A state moves one step at a time under one of 6 hidden systems, and each row is a state written as 28 numbers. Each run below is a few steps of one system.
seq 1, J_402, 6 rows:
14,3,-36,-13,-17,-11,1,6,-3,19,10,-8,2,-4,13,-3,15,4,4,2,-40,-2,33,-7,-3,-11,-9,-4
19,-2,-39,-20,-23,-19,-1,-1,-7,21,-6,-10,6,8,3,-4,15,14,0,-8,-31,16,27,2,0,-29,4,-6
15,-8,-27,-21,-22,-21,-4,-5,-8,14,-20,-9,12,14,-11,-6,12,19,-4,-14,-10,25,12,9,3,-37,17,-10
8,-13,-7,-15,-13,-17,-3,-9,-4,1,-26,-3,14,18,-22,-7,7,18,-5,-16,14,25,-7,12,6,-34,23,-11
1,-11,14,-5,1,-7,-4,-8,-1,-10,-26,2,9,17,-26,-4,-3,15,-7,-13,33,17,-21,12,7,-19,24,-8
-9,-8,31,7,11,2,-6,-3,0,-20,-19,6,7,5,-21,-1,-8,5,-7,-5,43,5,-29,6,4,2,16,-3
seq 2, J_201 (6 x 28):
-12,16,-1,14,6,8,-6,-2,2,-2,-8,7,9,-4,22,-4,-11,-19,-5,-1,4,-29,18,11,-17,33,-19,24
-13,12,10,15,11,4,-7,-7,6,-6,-17,7,15,5,10,-9,-14,-15,-9,-8,27,-25,4,18,-15,30,-10,23
-7,9,12,9,8,-1,-7,-14,5,-8,-25,8,16,15,-2,-10,-13,-7,-15,-16,37,-10,-4,23,-8,12,0,17
-1,2,6,-1,0,-8,-7,-17,1,-2,-31,3,17,22,-12,-10,-8,5,-12,-20,35,7,-9,22,-1,-9,10,7
6,-6,-7,-11,-9,-17,-4,-14,-2,2,-32,-2,17,23,-16,-8,0,12,-10,-22,23,20,-4,22,3,-26,19,-2
13,-9,-22,-18,-18,-19,-4,-8,-5,10,-25,-7,14,17,-15,-7,8,18,-7,-18,0,25,5,13,4,-37,18,-9
seq 3, J_267 (6 x 28):
4,11,-35,-5,-13,-10,-1,-1,0,17,-6,-5,11,0,23,-7,8,-8,0,-7,-26,-13,37,7,-14,5,-14,14
12,6,-41,-16,-22,-18,-4,-6,-6,22,-17,-6,13,11,11,-8,9,2,-6,-16,-23,5,33,15,-8,-18,-3,8
12,0,-34,-18,-21,-20,-5,-9,-8,17,-25,-7,16,18,-3,-8,8,11,-9,-21,-10,17,21,18,-2,-31,8,1
10,-10,-16,-16,-17,-18,-4,-12,-3,7,-29,-6,17,20,-17,-7,6,16,-7,-19,11,22,3,15,3,-33,19,-6
2,-12,5,-9,-6,-9,-5,-10,-2,-5,-27,0,11,17,-25,-5,0,17,-8,-14,27,21,-17,13,6,-27,23,-9
-4,-11,27,3,6,1,-5,-5,0,-15,-22,4,6,9,-24,-3,-5,11,-6,-7,39,12,-27,7,6,-9,21,-8
seq 4, J_506:
16,2,-41,-19,-23,-17,-1,0,-6,22,-6,-10,9,5,9,-5,13,8,0,-8,-34,8,32,4,-3,-22,0,-1
11,6,-34,-8,-14,-8,1,6,0,18,8,-9,4,-5,18,-5,12,-1,4,1,-37,-7,35,-5,-8,-1,-13,2
4,11,-22,3,-4,3,3,11,2,12,19,-2,-1,-14,24,-2,9,-9,6,10,-32,-21,32,-9,-12,17,-20,7
-5,12,-4,11,6,11,0,10,2,1,17,4,-4,-15,23,-1,1,-14,5,12,-18,-31,21,-8,-12,32,-21,15
-14,14,12,18,13,15,-2,7,2,-9,7,6,-3,-13,16,1,-8,-19,1,10,5,-31,5,-3,-13,37,-16,17
-19,7,25,19,18,14,-3,1,5,-16,-8,10,4,-6,5,-4,-14,-15,-4,2,26,-25,-7,5,-11,35,-7,17
seq 5, J_659, 6 rows:
-1,11,-16,4,0,6,2,9,3,7,19,0,-1,-14,24,-3,6,-10,5,10,-29,-25,29,-9,-12,22,-22,11
0,14,-29,1,-7,-4,-1,1,-1,15,-3,-3,9,-6,24,-7,5,-11,1,-3,-25,-20,36,7,-17,13,-18,17
2,16,-30,-4,-12,-12,-6,-7,-3,17,-18,-2,15,8,21,-10,-2,-10,-8,-14,-10,-12,34,18,-16,5,-15,23
2,13,-20,-4,-9,-13,-8,-16,-1,11,-25,0,21,19,11,-12,-6,-4,-14,-21,10,-4,21,27,-11,0,-6,21
-3,10,0,1,-1,-6,-7,-17,3,3,-29,4,18,21,-1,-12,-9,-2,-17,-20,29,-2,3,25,-7,-1,3,15
-8,3,19,6,7,-2,-8,-11,2,-9,-28,6,14,15,-11,-8,-12,-1,-13,-16,43,-1,-14,20,-3,4,7,11
seq 6, J_187 (6 x 28):
5,10,-34,-6,-11,-8,0,3,-1,17,2,-6,7,-4,23,-6,7,-9,2,-1,-31,-15,38,2,-12,5,-16,11
7,6,-26,-2,-7,-1,3,11,1,12,20,-5,-3,-15,21,-2,12,-3,8,10,-38,-16,32,-14,-7,8,-18,1
4,-2,-13,-3,-5,2,3,18,0,6,26,-6,-8,-22,12,8,13,2,13,19,-34,-10,17,-24,-2,5,-11,-9
4,-10,2,-4,-4,2,5,18,-3,-1,24,-6,-13,-22,0,11,11,9,15,21,-24,4,0,-29,4,-2,-1,-16
7,-17,11,-6,0,-3,3,15,-1,-6,17,-5,-12,-15,-15,10,9,16,12,17,-10,14,-14,-23,12,-15,8,-25
9,-18,14,-8,0,-5,1,5,0,-7,4,-4,-4,-2,-25,4,8,22,5,7,5,23,-23,-13,15,-23,18,-25

Which system made each run below?
seq 7:
-2,1,8,9,8,13,3,19,0,-6,28,2,-14,-24,11,6,4,-5,12,23,-20,-19,7,-21,-5,25,-14,-2
3,8,-13,5,2,8,5,14,2,6,25,-1,-7,-20,21,1,9,-7,9,17,-34,-23,25,-16,-10,20,-19,3
3,11,-29,-1,-8,-3,0,7,2,15,9,-4,4,-9,24,-4,9,-9,3,3,-33,-20,37,-3,-12,13,-18,10

J_659
seq 8, 3 rows:
11,-15,1,-11,-7,-5,3,13,-3,-2,16,-6,-10,-12,-12,10,12,17,12,13,-19,17,-6,-24,10,-21,7,-24
13,-15,3,-13,-7,-8,2,6,-3,-2,6,-6,-7,2,-21,4,11,23,5,6,-4,25,-15,-15,15,-30,18,-25
12,-19,-3,-14,-10,-13,0,-3,-3,0,-12,-6,5,9,-25,-1,7,23,0,-6,7,28,-13,-1,14,-33,24,-20

J_187
seq 9 (3 x 28):
-1,6,-2,7,6,12,3,16,2,-1,29,2,-10,-22,17,2,5,-8,10,19,-27,-23,17,-18,-7,28,-17,2
-10,8,16,16,15,19,2,14,3,-10,22,8,-10,-19,12,3,-4,-10,8,19,-4,-27,3,-13,-6,36,-17,8
-15,4,31,19,20,20,1,8,6,-18,7,10,-4,-13,1,1,-10,-12,2,13,20,-25,-13,-5,-6,36,-8,8

J_506
seq 10 (3 x 28):
-4,12,-2,11,7,13,1,12,2,-1,19,2,-6,-19,23,0,0,-12,6,14,-17,-29,18,-11,-13,33,-22,13
-5,16,-17,7,-1,5,-1,5,2,7,6,2,2,-12,27,-2,1,-16,1,5,-21,-28,31,-1,-15,26,-22,17
-4,16,-22,3,-5,-4,-5,-1,-1,13,-10,1,11,0,26,-7,-2,-15,-3,-6,-13,-22,32,12,-17,20,-21,23

J_659
seq 11:
3,-5,2,-8,-7,-12,-5,-14,-2,-2,-32,-2,16,22,-18,-8,-3,13,-10,-19,29,17,-10,20,3,-22,19,-3
-7,-4,21,4,6,-2,-7,-10,2,-12,-29,4,12,15,-20,-6,-11,6,-11,-12,42,7,-22,15,2,-4,15,3
-15,-1,33,13,14,7,-4,-4,4,-20,-18,8,8,2,-12,-4,-12,-5,-6,-4,43,-7,-24,11,-4,17,6,7

J_402
seq 12 (3 x 28):
8,-4,-20,-14,-15,-18,-4,-14,-3,9,-31,-3,17,21,-11,-10,3,12,-12,-23,12,17,8,22,1,-29,14,0
4,-7,2,-9,-6,-13,-7,-12,-2,-1,-32,-1,15,22,-20,-7,-1,13,-10,-17,27,17,-12,18,4,-24,19,-3
-3,-7,21,1,3,-3,-5,-10,0,-13,-26,3,10,15,-21,-4,-8,11,-9,-13,39,11,-24,13,4,-9,18,-1

J_267
